Here are some points, one per row:
tensor([-24.,   7., -10., -24.,   0.,   0.,  38.,  34.,  23., -31.,   0., -33., -19.,  32., -31.,  42., -27., -19.,
         -4.,  -5.,   6.,  -7.,  -8.,   0.])
tensor([ -8.,   4., -26.,  -6., -16.,  41.,  34., -44.,   3.,   6.,  40.,  24., -15.,  19.,  11.,   3., -24.,  57.,
        -20., -39.,  -5., -21.,  -1.,  42.])
tensor([ 16.,   6.,  -5., -19.,  31.,  19.,  16.,  21.,  22.,  -4.,  28.,  -1.,   8., -11.,  62., -19.,  64., -23.,
          3., -15.,  41.,  15., -27., -11.])
tensor([ -6.,  10.,  32.,  25., -41.,   5.,  37.,  -9.,  13.,  32., -62.,  20.,  31., -11., -23.,   9.,  -6.,   1.,
         41.,  -9.,  -9.,  14., -20., -17.])
tensor([-16.,  28.,   2., -40.,  23.,  19.,  14., -34., -15.,  23.,  40., -31.,  18.,  18.,  -7.,  12.,  22.,  -4.,
        -41.,   6.,   0.,  39.,  18.,  -7.])
tensor([-34.,  26., -17.,  25., -19.,   5.,   8.,  19., -33.,   3.,  34., -13.,  13.,  -5.,   4., -41.,  35.,  27.,
         15.,  40., -31.,  38., -28.,   6.])
tensor([ 36., -30.,  14., -37., -22.,   2.,  20., -24.,  21., -54., -28., -14., -17.,  34.,   8., -49.,  12.,  20.,
         -2.,   7.,  16.,  49.,   6., -25.])
tensor([ 28.,  17.,  -7.,  44.,   6.,  -3., -13., -13.,  -4.,  44., -46., -15., -65.,  -4.,  22.,  12.,  11.,  38.,
         -1.,  19.,  21.,  -2.,   8., -13.])
tensor([ 29.,  11.,   7., -22., -42.,   8., -47.,  18.,  14.,  22.,  13., -36.,   4.,  -1.,  -3.,  34.,  10.,  -7.,
         -2.,   4., -19.,   8.,  11.,  15.])
tensor([ 23.,  21.,   8., -23., -23.,  25., -14., -16.,  10., -25., -30.,  -4., -19.,  13., -23., -28., -28.,  13.,
        -11.,  -5.,  15., -48., -30.,   2.])
tensor([-33.,  -2., -29.,  -3.,   8., -42.,  -7.,   5.,  17., -19.,  22.,  17.,  10., -15.,  11.,  -7., -28.,  16.,
         41.,  36., -45.,   0.,  12., -56.])
tensor([ 10.,  16.,  -2.,  -9., -11.,  45.,  -1.,   6.,  14.,   9.,  -8.,   2.,   7., -44.,  44., -13.,  14., -43.,
         27., -30., -51.,  29., -25.,  22.])
tensor([ 27.,  25., -12., -21.,  18.,   4., -19.,  18.,   4., -11., -41., -16.,  -2.,  32., -18.,   7., -21.,   2.,
         -1.,   0., -13., -40., -17.,   9.])
tensor([ -6., -25., -18.,  12.,  32.,  26., -23.,  38., -41., -23.,   5., -37., -18., -38.,  22., -12.,  23.,  27.,
         17.,  41.,  28.,  -1., -22.,  17.])
tensor([-12.,  33.,  10., -34., -17.,  22., -35.,  10., -22.,   4.,  27.,   8.,  -1.,  21.,  20., -22.,   3.,  -7.,
          1.,   6.,  25., -18.,  53., -38.])
tensor([-24., -16.,  41.,   3.,  -7., -24., -18., -40., -19., -38., -33.,   6., -50.,  -5., -16., -21., -23., -16.,
          1.,   4., -16.,  37.,  12.,  47.])
tensor([  1.,  45.,  33.,   0.,  39., -31., -26.,   4.,  13.,  20.,   8.,  -4.,  -5.,  -3., -12.,  19.,  -9.,  18.,
        -28.,  -7.,  -6., -12., -50.,   8.])
tensor([-23.,  29.,  25., -25., -24.,  12., -34., -27., -29., -10.,   2.,  11., -10.,   0.,  -3., -31., -11.,  -9.,
         -7.,  -7.,   5., -21.,  13., -45.])
tensor([ 22.,  39.,  -3.,   3.,  31.,  14.,   7.,  13.,  26., -15.,  16.,  31.,  11.,   2., -13.,  14., -32.,   1.,
         41.,  -1.,  18.,  30.,  32.,  19.])
tensor([-18., -31.,  18., -24., -35., -10.,  38.,  22., -27.,  29., -59., -23.,  31., -56., -19.,  -6., -15.,   3.,
        -32.,   4.,   1.,  -4.,  38.,  35.])
tensor([ 33., -23., -35.,  23.,  -9.,  15.,  17.,  42., -30.,  36.,  -2.,  32., -20.,   5., -29., -26.,  -7., -27.,
        -31., -30., -24.,  45., -28.,  -3.])
tensor([-17.,  24.,  20., -19.,   0., -39., -12.,  35., -17.,  19.,   6.,   8.,  -4.,  44.,  -4.,  -6.,  12.,  -5.,
         26., -11.,  10., -15.,  30.,  -4.])
tensor([ 20.,  21.,  29., -37.,  41., -32.,   8., -15.,  13.,  17.,  -3.,  21.,  36., -26.,  -3.,   5.,  -7.,  25.,
          9.,   4.,  17.,  31., -19.,  22.])
tensor([-42., -20., -24.,  45.,   5.,  17.,  -7.,   6., -17., -39., -33., -28., -27.,  10.,  10.,  19.,  35.,  17.,
         16.,   4.,   7.,  10.,   3.,  -5.])
tensor([ 21.,  18.,  -6.,  58.,   5., -18.,  -8., -30., -30.,   3., -16., -30.,  37.,  21.,  35.,   5.,   5., -24.,
        -22.,  29.,  22., -15.,  24.,   0.])
tensor([  6., -20., -18.,   6., -17., -49.,  17., -18.,  31.,  25.,  32., -13.,  -9.,   7.,  47., -22.,  -2., -40.,
          8., -30., -19., -32.,   1.,  43.])
tensor([ 38.,  -9.,  -7.,  16.,  -6., -23.,  19., -19.,  15.,  -8.,  17.,  -1.,  31.,   3.,  50.,  -5., -36., -19.,
        -35.,  46., -12.,  -1., -10., -43.])
tensor([-28.,   5., -27.,  14., -26., -13., -27.,  19.,  30.,  -7.,  -4.,  35., -33., -20.,   6.,  -4.,  29., -14.,
        -60., -17.,  38.,  19., -15.,   2.])
tensor([-14.,  11.,  39.,  14.,  37.,  12.,  37.,  18.,   7.,  -3.,  24., -40.,  -3.,   2., -12.,  24., -38.,  -4.,
        -26.,   1.,  -3.,  -9.,  13.,  -6.])
tensor([ 26., -15.,  39.,   7.,  10.,   3.,  33.,  24., -28., -29.,  20.,  61.,   8.,  17., -24.,  43.,  -9.,  12.,
         24.,  13.,  18., -11., -10.,  21.])
tensor([-19.,  -3., -35.,   2.,   1.,  -2.,  21., -31.,  20., -11., -20.,  10.,  -4., -26., -32.,  20.,  11., -41.,
         11.,  35., -36., -23.,  46., -10.])
tensor([-28., -40.,  12., -22.,   6.,  -1., -26.,  16., -27.,  39.,  13.,  29.,   4.,  50.,   1.,  34., -12., -12.,
         24.,  -3.,  13.,   9.,   3.,   3.])
tensor([ 23., -22., -19.,  17., -38., -28.,  -4., -29., -27., -14.,   6., -10.,   6., -42., -13.,  26., -10.,  26.,
         50., -37.,  39., -20., -12.,  -4.])
tensor([-31., -25., -12.,  -5.,   5.,  33.,   3.,  11.,  40.,  26.,   4.,  -3.,   9.,  -3.,  12., -29.,   0.,  36.,
         28.,  28., -32., -25.,  -4.,  32.])
tensor([-24., -41., -11.,  26.,  13.,   0.,  -9., -44.,  36.,  48.,   2.,  20.,  11.,  -5., -55.,   1.,  17., -23.,
        -13.,  29.,  46., -14.,  -8.,  -5.])
tensor([ 27., -35., -23., -27.,  10., -31.,  27., -22., -28.,  11.,   6.,  -4.,  -7.,  -9.,  -4.,  18.,  17.,  32.,
         20., -45., -39., -12.,  29., -40.])
tensor([-16.,  -2., -20.,  23.,  44.,  -7., -56.,   9.,  18., -28., -26.,  17.,  70., -21.,  16., -14.,  35.,  -6.,
        -34., -40.,  17.,  25.,  16., -29.])
tensor([ 17.,   2.,   4.,  40.,  29.,   6.,  10.,  12., -29., -19.,  23.,  36.,  -9.,  -6.,   2., -34.,  -2., -28.,
        -14., -21., -36., -39., -11.,  20.])
tensor([ 18., -41.,  34.,  -7., -41.,  17., -19.,  16.,  35., -28.,  24., -33.,  -6.,  22., -39.,  42., -11.,   2.,
        -18.,  -4.,  -7.,  -9., -25.,  -6.])
There is one direction along which these points spread out most. Take the direction at right angles to it along which they spread out most. Go by this last direction. How many in every 100 of the points above lie lower along it than each point below? Round to a whole number. More than half of the points above lie lower than the first one.
tensor([-12.,  33.,  10., -34., -17.,  22., -35.,  10., -22.,   4.,  27.,   8.,  -1.,  21.,  20., -22.,   3.,  -7.,
          1.,   6.,  25., -18.,  53., -38.]) 97
tensor([-23.,  29.,  25., -25., -24.,  12., -34., -27., -29., -10.,   2.,  11., -10.,   0.,  -3., -31., -11.,  -9.,
         -7.,  -7.,   5., -21.,  13., -45.]) 74
tensor([ -6., -25., -18.,  12.,  32.,  26., -23.,  38., -41., -23.,   5., -37., -18., -38.,  22., -12.,  23.,  27.,
         17.,  41.,  28.,  -1., -22.,  17.]) 31
tensor([  1.,  45.,  33.,   0.,  39., -31., -26.,   4.,  13.,  20.,   8.,  -4.,  -5.,  -3., -12.,  19.,  -9.,  18.,
        -28.,  -7.,  -6., -12., -50.,   8.]) 92
tensor([ 20.,  21.,  29., -37.,  41., -32.,   8., -15.,  13.,  17.,  -3.,  21.,  36., -26.,  -3.,   5.,  -7.,  25.,
          9.,   4.,  17.,  31., -19.,  22.]) 72
tensor([-19.,  -3., -35.,   2.,   1.,  -2.,  21., -31.,  20., -11., -20.,  10.,  -4., -26., -32.,  20.,  11., -41.,
         11.,  35., -36., -23.,  46., -10.]) 10
tensor([-24., -16.,  41.,   3.,  -7., -24., -18., -40., -19., -38., -33.,   6., -50.,  -5., -16., -21., -23., -16.,
          1.,   4., -16.,  37.,  12.,  47.]) 13
tensor([ 38.,  -9.,  -7.,  16.,  -6., -23.,  19., -19.,  15.,  -8.,  17.,  -1.,  31.,   3.,  50.,  -5., -36., -19.,
        -35.,  46., -12.,  -1., -10., -43.]) 59
tensor([ 27., -35., -23., -27.,  10., -31.,  27., -22., -28.,  11.,   6.,  -4.,  -7.,  -9.,  -4.,  18.,  17.,  32.,
         20., -45., -39., -12.,  29., -40.]) 28
tensor([  6., -20., -18.,   6., -17., -49.,  17., -18.,  31.,  25.,  32., -13.,  -9.,   7.,  47., -22.,  -2., -40.,
          8., -30., -19., -32.,   1.,  43.]) 36
